In the data rows, 128 means zero.
Some points, each followed by its number:
[ 76 187 161 151 176 230 174  47 152 109 169 162 118 161 171 127 197 130
  95 162 147 109 132 108 111  91 114 115 158 194 110 202 171 155 143 149
 167 149 118 106 116 126  92 122  47  39 109 136 180 224 193 165 121 116
 116 119 100 123 122  89 161] 0
[107 173 112 111 183 236 156  97 202 124 202 168 153  97 132  98 128 107
  35 109 113 116 174 161 122 166  97  99  96 160 116 132 138 140 161 163
 142 159  98  38 135  92  96 147  71 127 158 160 191 181 198 178 110 120
 125 104 116  84 174 205 168] 1
[ 92 135 116  86 115 153 143  62 187 146 181 207 122 100 150 110 150 111
 110 163 174 114 109  64  54 114 119 124 143 237 125 187  95 152 139 140
 103 125 113 106 123 131  87 124 100 142 182 113 118 140 167 179 157 132
 149 127 123 122 139 143 165] 2
[ 82 101 173 125 122 205 138  61 156 180 255 254 189 141  97  88 133  76
  41 111 104  68 110 139 108 144 115 117 112 129 156 140 109 192 125 162
 142 105  91  64 103  83 128 142 172 164 175 106  98 143 145 159 145 143
 154 135 177 169 144 145 113] 3
[113 122 152  84  96 197 208 124 147 145 156 146 148  81 114 141 135 136
  72 123  60  62 100 137 137 154 134 132 152 131 125 115 152 191 144 190
 161 145 103 102 107  83 134 124 149 159 175 150 114 171 141 140  86  87
 112 151 207 214 171 163 145] 4
[ 78 117 136 142 174 224 255 114 177 157 175 200 131 104 126 168 123 149
 100 142 118 124 133 169 193 156 156  92 111 112 120 115 115 172 151 177
 116 165  84 137 110 129 143 107 141 154 161  80  82 177 142 169 148 140
 149 129 163 117 101 110 106] 5
[ 34 115 139 111 172 207 190  78 103 102 112 105  50  44  82 102 114 120
 121 129  82  72  36  67  95  86 127  58 128 122 140 119 138 148 152 161
  93 160  80 134  60  29  59  27  73  99 154 135 135 185  82 125  90 145
 125 127 183 128  92  80  88] 6
[ 80 143  73  89 144 182 189 112 165 143 173 196 117  77  65  88 111  97
  92 128  92 109 103 125  91  63 113 100 123 145 145 129 154 190 180 207
 172 201 115 126  74 125 176 135 186 162 174 142 147 172 125 108  55  91
  96 111 159 129 142 122 145] 7
[ 96 143  88  95 116 153 115  73 132 159 159 147  89  53 114 136 137 105
 115 130 141 145 138 212 150 155 145 133 129 156 177 182 151 171 113 116
 103 134  93 134 124 141 148  79 165 117 144 159 155 180 146 146 112 131
 116  78 152 168 200 184 171] 8
[123 159 105 152 162  71  99  55  81  58 126 120 130 145 123 160  95 118
  82  67  82  48  18 109  99 122 162 128 112 122 120 153 166 195 148 162
 121 127  90  98 118 108 148 131 145 154 173 121 105 159 113 122 138 154
 153 123 131 104 139  80 151] 9
[173  77 117 122  18  49  62 129 151 182  93 144  63 133 101 126  82  85
  76 101 139 145 102 147 122  67 157 202 152 144 150 157 152 155 115  98
 103 145 114 161  87  95 124  96  97  82  66  71 106 145  54  93  74 139
 131 102 191 170 135 122 156] 10
[173 156 147 141 147 102 142 171 177 133 111  95  85  82  77  64  56 118
  98 117 139 150 121 152 115 118 136 114 102 145 109 111 124 119 144 150
 115 155  88 165 107 117 152  95 127 153 142 159 106 162 136 128 102  96
 100  88 153  93  89  89 146] 11
[101 154 142 135 163  91 111  46 103 113 161 142 157  79 171 159 141 169
 137 144 201 119  97 164 138 133 165 157 102  93  80  98  37 136 137 155
 110 138 139 137 124 160 128  86 109 143 138 116  97 151 109  89  72  45
  68  92 110 111 144 140 147] 12
[122 155 128 153 197 151 167 108 165 154 185 161 109  78 196 156 164 161
 140 100 129  86  83 173 160 137 178 149 134 159 130 148 117 141 141 149
  89 131 151 126 144 146 144 132 129 134 134 119 149 165 118 121 101 104
  98 100 146 148 174 149 108] 13
[ 92 187 111 144 164 124 159  92 181 189 196 171 135 126 197 179 181 160
 149 150 193 113 117 149 169 152 157 143 104 103 127 144  78 127  90 134
 111 109 130 119 173 211 206 150 133  84  77  72 103  90  83  54  59  89
 109 104 109  98 125  95  91] 14
[120 105  96 146 187 128 113 123 136 127 197 157 188 110 145 133 133 152
  95  75 158 132 110 133  83  90  94 109 109 115 118 117 142 205 177 146
 124  92 154 100  84  94 157 159 169 161 180 119 131 166 173 119 136 122
 156 126 101  75  59 116 121] 15
[ 97 114 159 121 165 179 131  72 161 185 206 190 155 113 196 158 180 163
 110 113 167 124 123 148 138 108 123  93 101 125  90 147 128 200 173 144
 103 103 125 117 120 145 131 132 125 120 172 120 147 160 146  90 100  49
  83  95 102 113 111 147 125] 16
[ 73 141 168 119 202 190 194  78 135 165 213 224 185 109 142 130 108 172
 107 119  99  96  75  72 134  75 130 136 154 103  83  88 115 163 148 138
  88 167 117  58  83  84  82 138 128 149 151 161 158 210 175 172 157  73
  97  89 129 146 128 152 151] 17
[113 154 115  78 144 176 177 157 200 205 185 137 121  57 171 186 195 193
 132 120 136 122 100 117 161 125 188 179 163 158 131 143 106  96  87 107
  92 151 147 161 199 157 156 113 118 117  73 106  85  98  60 107 118 113
 119  97 139 117 116 139 140] 18
[181 141 121 169 166  68  97  86  83  69  82  69  67  59  90 101 105 109
  87 112 150 144 150 165 168 138 121 119 105 125 137 137 134 184 190 182
 172 161 159 108 135  65  81 117 111 162 176 124 129 128 156 185 182 184
 190 121 178 172 194 196 156] 19
[156  46  80 153  49  85 100 162 104  91 104  88  23  39  20  34  98 122
 116 149 166 129 141 160 139 117  75  75  76  76  73 153 163 171 151 109
 119 142 133 114 127  93 107 138 158 162 157 129 149 149 131 158 117 109
 112  81 174 118 145 192  94] 20
[ 49  74 122  94  96 187 194  90 123 204 168 179 185 112 178 173 129 161
  82  94 145 109 133 141 135 135 112 109 119 182 183 155 129 130 147 141
 148 120 101  82  56  92  75  59  81  71  97 111 100 127 133 139 146 120
 141 118  96  77 112 102 137] 21
Which three points above are nearest to each new point by angle? Their numbers follow each, nearest first.
[163 116 160 210 158 145 122 160 154 205 136 140 148 140 111 145  75  77
 120 110 123 138 162 156 133 139 117 104 136 175 192 176 150 172 145 194
 168 178 131 159 129 185 213 146 185 154 150 126 140 143 103 124 104 100
 130 141  92 122  92  67  62] 7 11 5
[ 70  81 120 128 168 125  98  90 124  90 130  95 102  73 110  76  92 121
 126 121 120 101 133 144 151 163 152 157 132 103  93  65  88 105 109 103
 134 153 186 160 125 121  98 100 110 146 157 122 112 103 143 134 150 138
 147 146 145 119 105  81  79] 6 19 20
[147  64 138 178 123  85 148 213  95 173 167 124 172 127  83 173  37 144
 121 118 133 192 142 169 166 151 133 110 154 127 159 172 167 145 127 100
 110 131  84 155 140  83 110 156 134 125 134 109  87 149 107 146  83 148
 104 114 182 158 148 128 151] 10 20 11
[162 140  95 146 136 109  83 143  73 101  43  51 121 143  68 116  98  66
 133 150 135 142 148 128 144 120 112  98  94 125 142  96 103 117  84 133
 103 128 126 192 125 199 173 183 177  85 114 130 136 137 106 135 223 218
 169 180 110 137 116  86 144] 19 20 9
[165 126 118 105  92  95  87 190 115  78  88  77 162 166 131  71  91  94
  91 124 123  95  73  35  66 129 116 190 182 150 154 146 137 132 120 123
 159 146 174 162 192 199 147 179 142 125 161 118 167 116 129 142 157 128
 151 102 102  95  93 168 115] 9 10 20
[108 143  93 108 155 132 152  56  91 166 132 108 111  59 102 134  94 137
 127 107 165  96  94 109 110  96 116 130 123 134 157 154 153 153 171 143
  89 130  90  84  67  88 170 144 163 151  97  95  80  95  72  67  78 121
 114 126 128 114 154 136 158] 7 9 6
[163 103 116  82  35  27  50 170 105 116 103  79 100 126 120 131 152 153
 145 111 131 125 119 108 110  97 112 108 108 101 117 105 114  99 102 114
 143 155 152 145 136 125 172 155 143 152 152 178 150 171 154 106 152 124
 112  97 110 144 148 108 153] 20 10 11
[104 122 116 102 142 115 108 106 130 101 178 138 174 163 212 146 162 131
 127 147 157 174 172 149 179 173 166 143 151 100 163 130 178 154 144 122
 113 114 116  57 124 108 134 137  90 103  97 112  96 107 136  91 100 106
 111 145 188 169 159 148 117] 14 16 13
[151 167 136 135 156  82  96 156 199 200 118  55  40  77 122 154 152 171
 141 121 119 148 129 156 190 114 140  95 122 180 184 143 138 144 166 141
  99 154  52  75  51  95 114 106 105 109  71  62  29  44  78 102 128  99
 108 122 126 142 137  77 162] 10 18 11
[130 115 178 121 114  91 112 137  81  74  71  70 137 151 112 102  90 110
 128 108 116 160 137 126 125 103 129 156 127 181 150 154 161 146 117 133
 116  85 119 149 129 151 156 143 129 149 115 119 100  91 130 112 102 127
 154 200 174 125 112  94  94] 10 9 11
[100 138  68 136 159 141 102 138 127  92 123 102 132 146 114 111 107 110
 157 154 185 156 112 128 120 129 174 123 113 106  91  87 116 121 128 101
 130 167 177 182 138 104  63  45 109 117 146 183 141 129  95  84  92  84
  90  88 119 106 125  99 119] 12 11 6
[202 151 123 129  93 113 118 141  86 114  64 124 166 175 156 153 131 115
 148 140 117 126 108  98 155 144 197 136 159 119 138 141 140 110 139 137
 152 156 166 146 128 159 150 119 137 145  99 122 137 161 123 162 123 133
 119 115 149 151 125 132 124] 10 9 19
[128 164 142 166 168 144 120 121 183  75 158  75  48 135  90  86 166 154
 173 210 159 116  46  53 110  83 109 138  92 144  99 144 140 182 138  93
 136  90 145  95 139 146 119 142 132 180 164 151 121  93  89  86 125  68
 100  87 110  94 129 102 130] 20 11 12
[136 165 157 172 189 173 153 149 158  74 107  75  55 110 147 108  87  99
  76  97 133 116 124 124  88 155 143 138 119 151 149 146 154 149 129 126
 148 117 117 104 110  98 101  81 125 161 150 154  99  60 119  89 125  99
  91  98  85  79 131 130 119] 11 6 1
[170 104  90 122  93 126 152 186 102 156  82 138 163 141 148 162 118 142
 171 136 207 202 197 165 166 172 191 173 138 122 131 128 141 146 157 158
 164  78 179 148 107 151 142 124 102 114  99  93 108  80  89 119 113 174
 162 158 133 161 129 157 134] 10 14 18
[126  63 133 101  17  52 118 199  71 121  65 108 160 182  85 136 104 127
 174 142 143 195 147 110 112 126  85  80 118 123 123 148 149 129 115  72
  89 124 119 154 118  85  80 104 110 163 154 133 126  96 153 128 131 139
  98 120 111 117  69 111 104] 20 10 11
[113 133 149 108  57  73  52 164  58  96  45 135 129 187 112 160 135 122
 106 104 147 145 142 109 151 149 142 197 110  54 101  95  78  97  96 112
 106  64  97 102 112 120 141 171 186 168 108 129 197 139 183 114 158 179
 150 109 102  74  72  75 119] 9 15 10
[151 126  96  62 106 100  98 106  67  15  60  61 143 184 184 133 191 185
 157 134 110 113 121 134  94  78  86 103 140 152 104  95 114  60 102 119
 149 158 182 157 150 158  94  69  60  96 129 123 159 130 161 157 138 109
 109 169 136 133 131 140 112] 0 12 19
[126 100 207 153 113 127 117 160 114 110  86 125  88 166 136 172 160 152
 133  75  89 104 107 107 131 124 151 160 132 107 156 136 111 134 142 133
 153 135 141 144 106  84  55  91  80 119  89 132 155 124 118  78  87 115
  89 114 119 131 159 111 148] 10 6 21
[105  91 129 160 125  83 116 189 149 167 176 137 152 171 135 124 131  98
 157 118  94 152  89  70  96  67 122 166 154 105 158 122 115  61  59  56
  94  89  91 111 153 111 134 156 160 176 161 159 159 124 136 158 167 202
 175 152 150 156 109 138 107] 3 17 15
[143 191 170 129 139  99 108  90 105 111 148 136 157 158 140  86  96  93
 132 151 124 129 135 111 158 158 156 155 159 170 153 154 154 138 164 112
 120 121 169 161 169 188 141 121  78  79  82 107 129 137 180 142 136 157
 137 154 123  90 118 111 120] 0 14 2
[121 166 151 140 145 181 160 127 207 157 189 149 117 114 115 121 141 119
  97 129 101  94 146 157 149 162 117 131 123 130 126 159 161 153 135 145
 140 100 109 149 139 118 114 102 110 125 116 176 134 112 179 155 181 173
 148 179 152 151 116 161 154] 1 3 5
[246 188 143 143 128  87 128 140 139 149 198 191 168 147 146 109 110 112
 117 178 159 146 141  68  80 134 113 137 119 133 103 163 139  91  91  70
 109 122 164 139 194 141 132 147  80  83  95 116 112  87 131 126 109 128
 117 100 104  85 134 184 166] 14 18 2
[140 138 178 147 158 116 146 184  99 109  83 102 156 188 168 133 147 140
 149 106 125 132 145 149 169 187 132 135 116  72 114 121 141 133 139 104
 183 147 178 132 121 140 127 123 111 125 121 121 152 139 143 129 102  84
  96  85 101 119 144 111 122] 12 14 16
[150 131 151 123 127  81 110 163 131 105  96  63  99 182 153 135 193 156
 196 157 103 136 128 109 158 103 109  72  85  83  89 117  70 118 108  75
 135 105 127 128 143 174 169 109 113 122  95  89  90  84 115 121 152 148
 102  88  83  64 130  95  87] 14 12 18
[156 130 156 141 125 112 131 183 156 157 125 143 111 130 127 118 109 126
 133 101 106 108 154 158 106 163  69  91  70  66 126 103 129 148 150 155
 178 145 165 115 114  89 103 106 101 124  89  95 144 136 201 173 155 143
 117 141 103 103 105 135 106] 1 20 19
[149 176  94  80 134 137 131 132 136 105 147 111 114 110  74 103 122 130
 121 161 115 127 149 114 118 135  98 105 121 119 143 160 211 144 157 156
 172 125 140  99 128 108 112 130 128 110  98 144 142 125 150 159 135 162
 157 136 156 124  93 163 128] 19 1 20
[120 103 132 160 188 161 172 180 112  52  97  86 100 127 109  96  94  86
  88  82  81  86 104 112  84 146  92  95  67  78 134 137 136  96  42  84
  99  95 163 119 166 148 150 172 148 125 137 158 167 125 184 132 160 137
 122 113 113 138 196 181 125] 20 1 19
[ 95 100 157 136  68  43  84 180 141 145 109 126  69 122  33 159 178 211
 188 130 183 189 168 162 102 134 115 124 117 156 102  46 122 113  89  92
  71 110  56 108 118 149 173 135 146 148 124 117  94  86 138 154 129 112
 113 154 148 131 119 108  90] 20 11 10
[111  61 102 144 165 122 115 163  86  84 104  80 116 109  85  91 139 139
 160 166 125 138  79  73  65  96 135 178 167 135 133 105 126  94  81 135
 122  80 132 106 168 175 162 152 150 108 101 180 127 133 135 112 105  97
  85 147 147 131 172 135 112] 20 6 12
[128 143  93 124 199 172 189 147 194 147 160 167 161 131 185 154 127 192
 148 115 157 143 138 173  99 118 129 106 144 176 144  99 114 129 125 156
 150 186 152 158 105 145 192 147 159 117  97  77  40  79 156 133 111  71
  97 139 127 150 149 118 119] 14 18 5
[132 219 131  96 163 142 177 101 148 196 145 137 113  73 133 101 155 153
 106 131 134  87 137 160 197 170 162 128 123 170 144 161 162 131 125 142
  72  85  80  70  88 110  87  93 130 119 101 127 148 145 122 198 135 117
 128  78 118  87  75 112 101] 21 13 5
